In the rows, 128 means zero.
Families of rows that turns and mirrors carry onto each other, the same ones carrying the whole set onto itself: the rest of each named row's family, in list order:
5 families of 8 rows:
kobek: [ 98 148 149 129 114 127 133 156 105]
veki: [106 146 128 128  94 135 135 152 101]
gol: [127 103 125 166 103 138 121 139 123]
Tok: [106 112 138 163 139 112 120 131 113]
kiv: [ 96 132 103 137 145 120 118 139 156]
voz: [115 148 141  93 133 123 156 144 134]
gis: [120 150 141 101 150 127 148 156 135]
difun: [114 143 134  93 141 120 151 150 149]
nerub: [128 111 125 115 163 125 122 118 146]
vepi: [101 158 128 102 132 117 139 155 134]
runit: [130 127 148 115  99 147 155 147 107]
laz: [128 120 163 122 120 141 143 156 103]
Razo: [104 136 136 142  94 133 130 155 103]
virak: [135 133 101  96 131 143 157 140 125]
Sidaz: [103 152 126 147 103 125 137 152 105]
lus: [111 119 109 144 144 111 118 141 165]
Keru: [117 104 147 159 141 127 109 148 135]
nev: [106 146  96 113 110 120 155 142 143]
Tuv: [128 121 134 134 106 132 164 128  94]
biru: [135  99 159 146 137 137 118 144 123]
zagek: [121  95 111 157 102 130 125 126 127]
zim: [124 134  96 109 110 143 164 135 140]
dovu: [125 134 124 100 151 130 167 152 123]
Dena: [114 133 114 143 107 131 155 152  92]
zum: [124 142 112 101 103 131 163 140 137]
murog: [117 106 147 160 135 129 111 156 119]
Fir: [127  98 113 166 114 134 116 141 131]
giso: [144  98 106 129 134 131 140 130 161]
Gogog: [112 124 105 123 164 122 113 142 143]
pep: [115 110 115 157 119 125 110 117 115]
Bodel: [117 112 155 149 142 114 109 146 121]
nepiv: [113 126  92 138 128 115 130 129 164]
bizo: [139  94 126 112 149 132 136 131 155]
retoz: [108 125 107 134 149 108 131 143 164]
ranob: [134  99 126 131 154 123 139 132 163]
zeti: [135 121 147 125  99 149 142 141 101]
Lurak: [140  88 126 157 115 140 134 130 133]
kesu: [126 140 108  99 114 128 162 129 146]
Kebut: [137 110 121 117 149 124 141 134 169]
ven: [145 114 148 122 108 137 157 144 105]

The rest of the family of Sidaz: kiv, gis, zagek, zim, Bodel, bizo, ven
The rest of the family of Dena: Tok, nerub, virak, Tuv, dovu, Gogog, pep
The rest of the family of voz: veki, murog, Fir, retoz, ranob, zeti, kesu

Families of rows that turns and mirrors carry onto each other, the same ones carrying the whole set onto itself: the rest of each named row's family, in list order:
8 families of 5 rows:
lutaz: [126 112 146 147 158 127 161 143 132 132 156 124 134 149]
Vukan: [117 118 127 146 158 129 141 162 163 140 129 103 127 144]
gaz: [134 138 116 130 164 109 101 129 120 132 128 128 108 103]
Seki: [ 94 142 137  97 121 122 150 112 145  88 141 137 113 128]
Zoku: [132 149  98 122 107 145 101 123 141 136 156 122 118 136]
beri: [133 136 105 152 139 103 134 115 101 139 144 138 103 118]
Ratib: [151 112 134 127 108  89 166 124 138 121 111 124 113 152]
zutod: [127 127  99 141 107 130 107 126 127 143 166 128 124 145]
taf: [148 122 132 102 103 110 150 145 139 110  90 130 108 122]
fad: [ 98 160 131  96 114 118 151 130 140  95 145 134 103 129]
funu: [128 112 143 142 150 114 171 138 165 123 137 115 131 148]
zama: [130 145  94 113 104 131  98 147 142 130 144 125 126 150]
kenib: [ 90 154 136  97 106 135 132 127 139 101 125 135 106 126]
nom: [ 84 144 124 111 115 121 132 113 128  92 146 139 110 130]
Vegub: [124 136 101 110 108 131 105 119 126 131 162 115 115 156]
zake: [135 131 107 147 157 118 125 127 101 143 137 127  96 116]
Sirit: [131 112 136 136 166 135 159 142 158 131 117 102 124 140]
pog: [133 131 123 132 169 122 123 126 115 140 124 126 108  97]
bifek: [125 136  97 117 102 146 107 136 143 139 155 112 117 152]
Lipig: [ 94 147 129 111 115 107 168 131 129  95 147 138 109 128]
kon: [147 117 129 111 107  98 172 148 138 126 103 139 116 138]
Visul: [132 117 123 101  94  88 161 142 137 110 113 130 114 142]
zuvot: [150 115 132 113 116 102 138 158 144 107  91 126 112 132]
Kir: [132 127 113 137 159 123 124 123  96 136 135 148 112 114]
mef: [140 137  90 112 107 141 104 133 133 144 144 119 126 144]
lirir: [132 108 150 150 158 135 157 152 144 133 138 114 119 145]
kud: [ 93 154 139  98 127 127 139 122 142  96 130 128  96 115]
Poni: [150 123 142 117 104 100 165 140 147 118 102 126 102 145]
Fem: [129 104 142 154 151 133 156 133 159 140 143 115 127 139]
fode: [144 135 116 128 164 121 120 136 113 156 133 127 116 108]
fito: [155 119 125 103 103 108 153 154 144 123  98 120 107 139]
Fomi: [142 128 126 147 163 107 135 131 108 144 131 146 118 119]
moti: [124 110 135 138 147 142 157 154 164 140 124 102 128 144]
Todi: [139 113 131 106  99 111 161 154 148 112 100 115 106 126]
Fuv: [ 86 154 142 110 119 118 131 135 161 100 128 127 106 120]
Vuvit: [ 85 158 135 102 118 137 136 122 153 108 138 127 110 118]
pemed: [120 125 115 118  99 126 116 113 122 123 164 124 127 164]
kivo: [146 136 116 129 157 120 115 131 104 140 121 135 100 105]
Raf: [119 128  91 116  93 126 115 122 133 142 159 123 119 147]
gubup: [120 121 144 141 162 141 154 146 165 136 137 104 119 139]

The rest of the family of Lipig: lutaz, beri, Ratib, pemed
The rest of the family of fad: Vegub, zake, lirir, Poni
The rest of the family of zuvot: Vukan, gaz, zama, Fuv
The rest of the family of Seki: kon, Kir, Fem, Raf

Families of rows that turns and mirrors carry onto each other, the same ones carrying the whole set onto itself: the rest of each named row's family, in list order:
4 families of 5 rows:
Pon: [111 113 123 118 121 157 158 118 106 155 107 116 165 117 134 104  88]
rovov: [139 121 124 118 141 158  93 130 148 134 139 120 185 143 141 106 117]
supi: [142 104 132 136 134 156  98 149 147 132 121 133 174 141 153 108 130]
Gof: [133 146 177 125 127 109 142 122 149 138 126 146 159 109 146 123 122]
zut: [118  99 117  97 132 144 167 110 113 140 102 113 157 130 133  91 102]
kekis: [123 143 161 138 132 100 134 118 134 146 146 141 143 110 144 125 141]
tati: [122 104  97 112 133 155 147 106 116 150 110 105 157 142 134  94 105]
digud: [136 123 135 123 150 141 102 135 150 138 129 118 190 125 161 104 109]
Mel: [136 136 159 132 128 110 142 117 158 136 139 159 153  97 142 117 133]
Vuv: [114 135 122 106 154 115 133 138 105 130 103 117 100 123 114  98 108]
Furi: [143 121 128 123 129 140 102 133 136 143 141 131 188 143 156 111 130]
Lini: [125 111 139 141 126 133 110 116 159 118 128 149  97 120  99 117 117]
Saz: [120  98 114 101 131 160 152 135 106 143 107 119 162 135 139  94 101]
Lizum: [129 132 176 136 120 129 145 112 150 124 134 138 153 106 145 130 138]
tozek: [117 143 118 103 151 110 114 141 122 130 122 113 101 131 112 107  93]
zamin: [131 101 136 127 122 145 129 110 166 119 125 145 103 117 100 116 138]
raba: [111 141 105 105 148 121 103 133 112 110 109 103 118 116 120 113 106]
tem: [105 131 110  99 137 119 121 137 112 132 112 113 109 118 108 117  86]
Minin: [128 119 121 124 125 135 129 117 163 103 123 142  97 108 106 124 131]
pepap: [125 105 116 137 132 137 142 106 163 111 125 153 100 109 117 102 117]

The rest of the family of rovov: Gof, zut, tozek, zamin
The rest of the family of Pon: supi, kekis, raba, pepap
The rest of the family of Furi: Mel, Saz, tem, Minin

